One turn moves each row of this set onto another row. After a few examples, where does it send each row asked below?
tel: [ -6 -12   3  13 -15  10   4  -4   3  -4 -17  20  -5  -4  -9 -11 -19 -28
  -7   3  -9 -22  -1   1  -4   7 -17]
nula: [ -4  14   6  -2  -6   2  -7 -11  -2  -6   2   6 -11  15  16   7  -8   7
 -32 -15   1  10  12   1  16   2  26]
nor: [  9   1  10   9 -10  10 -13 -10  14 -10 -20   0  10   0  22 -21 -17  -6
   1   6  -4 -22 -22  -6   1  -4  -3]
kuget: [ 21  18  -6   6 -10  -9  -2 -19  14  -3 -16 -19  16  13   1 -21   4 -12
  12  -5   8   0 -17   5 -10  10  17]
pefo: [-24 -16  16  -1  -8   0  10   8  -2 -10   2   1   0  14  -9  -2 -13   8
  -8 -10   4  10  19  11  36  -1  -4]
tusi: [  0  19  22  -2  -8 -23   1 -21  -3   0   4   9  -4  -2  -2   0  21  -7
 -34  -6   3   8   3 -12  -7  -7  14]
tuk: [ 11   7  21 -24   2 -10  -6 -20   2   9   8  -1   6 -24 -11  -1  18 -12
 -22  10 -11   8  -7   9  11   0 -12]
mesat: [  4   0   5 -18   4  -8  15  17  12   8   3   2   9   8  -4 -13  24  -2
   3  12  -5  13  30  18  16  15  15]
mebif: [  3  -5  11  -9   0  -6  12  19  10   0   0   3  14  10   5 -13  25  -1
   7  18 -12   5  30  25  15  11   8]
fivob: [ -7  -9  30 -13   5   3   8   3  -6  21 -23  -9 -12   7  18 -12  16  -5
   9  -9 -27   0   4  -5   0  12  13]
gova: [ 10  13  -3   1 -11  -9  13 -13   8  -3 -11 -14   9 -10 -18   4 -11  10
  14   9  -4   6   0  21  -1  23  28]
teze: [ -2 -14  27 -18  10  -1 -20  -6   5  20  -4 -19  -1 -10  10   2   3  -8
   3  -4 -20  12 -16   1  19  -7  -4]
Muk: [  0   6 -15 -26   3  -1  -4 -31 -10  -9 -15  16   0  -4   6 -14  18 -18
 -14   5   3  -9  -2   8  -7  -3 -18]
Nebep: [ -2   6  16  14  -2   8  -7  25  15  17 -13   1   3   1   2  -8  14  12
  18   8 -12  -5 -25  -6  -9   8   4]
Tageg: [-21 -16  16  -7  -1  -4  13  10  -1  -7  13  -1   3  14 -14  -5  -7  10
 -12 -12   2  12  12   7  33  -3  -3]
pemo: [-19  -3   4   3   2 -10   5 -17 -10  -7 -12   5 -23   4 -12 -15   5  14
 -13 -13   4  -8  14 -20  -5 -15  -8]
sol: [  2   4   2 -20   0  14 -11 -14   1  10  -9  -5   7   5   8  19   9 -14
   2  -4  23   5 -35  10  12   4  -4]
Tidom: [  6  -6   4 -14  -1 -12  12  18   7   3   5   2  15  13   1 -15  27  -4
  -1  17  -6  12  26  22  17  10  13]
nota: [ -4   5  -6  12  -2 -21  -3   1   0 -13  -2  17  10  -6 -14   2  -7   5
  17   5 -20  18  -4   7  14  -8  28]
Lodit: [ 11  20   0  -8  -6 -13  18   1   3  -8   0 -14  26   5 -19  -1  -1  -9
  19  11  -5   8 -13  13   1  16  24]
favu: [-22  -8   8  -6   9  -8   5 -11  -8  -5  -2   2 -21   5 -11 -17   6  13
 -14 -12  -1 -11  12 -16  -8 -17 -13]
lim: [-25  -1  13  -3   6  -9   2  -7  -9 -11  -2   5 -21   5  -9 -12  11   5
 -16 -18  -1  -7   9 -17  -5 -15 -16]
Rolon: [  4   6   8 -17   2  20  15  -2  -6   5 -13   7 -13   9  16  -8   0   2
 -15  -4 -21   0  23  16  13  26  17]
geken: [  2   9 -14  -5  10 -22   5 -40   4   8  -9  26  14 -10  -6  -9   8 -13
  -1   6  -3  -9  -8   9  -1  -6  -4]
digi: [ 10   6  12  17  -6  -2   5  11   3  -5  -8   0  16  12  13 -23  13   5
  12   1 -21 -13  15  31   3  17  -3]
bebi: [  9  11  19  13 -13  -3  13 -25  12  -2 -22 -12  17   4  12 -16   1  -7
  13  -6   9  -9 -16  13  -7  22  15]
fubog: [  1   5  -2 -26   6   5  -2 -23 -11 -10 -13   5 -10  -6   7  -9  18 -19
 -17   2   4 -15   0   9 -10  -2 -25]
Vame: [  8   4  15   1   6  -1  -2  11  13  24  -7 -14  -1  10   3   5  34   8
  18   8   9   1  -7  -4  -8   3  18]
fadug: [ -1  -4   8   9 -24  -8  11  -2 -13 -16  -9  -9  11  14  -2   4 -27   9
  -6  -5   3  -5  16  18  20   8   4]
rigos: [  6   1   0   4 -16  10   0  -1   6   8  -2  12   1  -9 -14  -5 -18 -12
  -4  -2 -21 -35  -5  -6   2   0 -20]
Lares: [-21 -10   7  24   7 -14   3   1   3  -2   5  17   2   1 -12  -3  -8 -20
  12  -3 -23 -20  14   1   0  -9  -1]
Meb: [ 11   0  14  -5   7  -2   2   5   9  25 -12 -15  -4  10   8   2  32  -1
  15   4  19  10  -2  -3  -1   4  25]
levo: [-12   2  -7 -13 -10   2 -10  -6  16  25  -5   5  18  -5  -7  14  -6 -16
   5   0  -3  -1 -33   9   7   8  -7]
Dadun: [  9   0   7 -20   4  16 -13 -13  -2   7 -14 -12  -1   2  18  14   8 -17
   1   1  27   6 -24  11  10  -1  -2]
muter: [ -7  -2  -7 -27   6   5  -2 -25 -12 -10 -14  13  -6  -2  12 -12  15 -19
 -13   5   3 -10  -3  12 -13  -2 -22]
gokag: [-10   3   5  19  -9 -16  11  -4  -4   5   5  30   9  -1 -20  -2   3 -17
  11 -20 -24  -9  -3   0  10  -5  -2]
veri: [-25  -9   9 -11   2  -4   4  14   4 -11  11   6  -1  12 -11  -5  -5   8
 -12 -13  -3  16  17   5  33  -1  -2]
koza: [  1   3   4  12  -2 -22  12 -22 -14 -12 -18  11  -6   0 -12  -7 -12  17
  -5   5   9  -4  -2 -17   2 -14  13]
semin: [  3   0   5 -17   2  19  -9 -13  -3  12  -8  -5  -5   8  14  15   8 -13
   0  -1  27   6 -31  14   8   5  -3]
gad: [ 18   2  -3  16  -8  17 -11 -17  12  -6 -24   0  -5   3   0 -22 -17 -10
  -4  -4  10  -6 -22  -2  -1   7  -5]
funa: [ 14   2   9   1   5  -3  -3   8   8  26  -5 -15  -8  13   5   1  33   6
  12  10  16   6  -3  -1  -7   3  23]
Zir: [ -6   6   7  13  18 -10  10   8   4  -9  15   4  11  -1 -23   8 -10   2
  24   9 -18   1  -4   6  16  -4  19]

Dadun turns into Meb
fivob turns into Rolon
Nebep turns into digi
Now these:
bebi turns into gova
tel turns into gad
Muk turns into sol
semin turns into funa

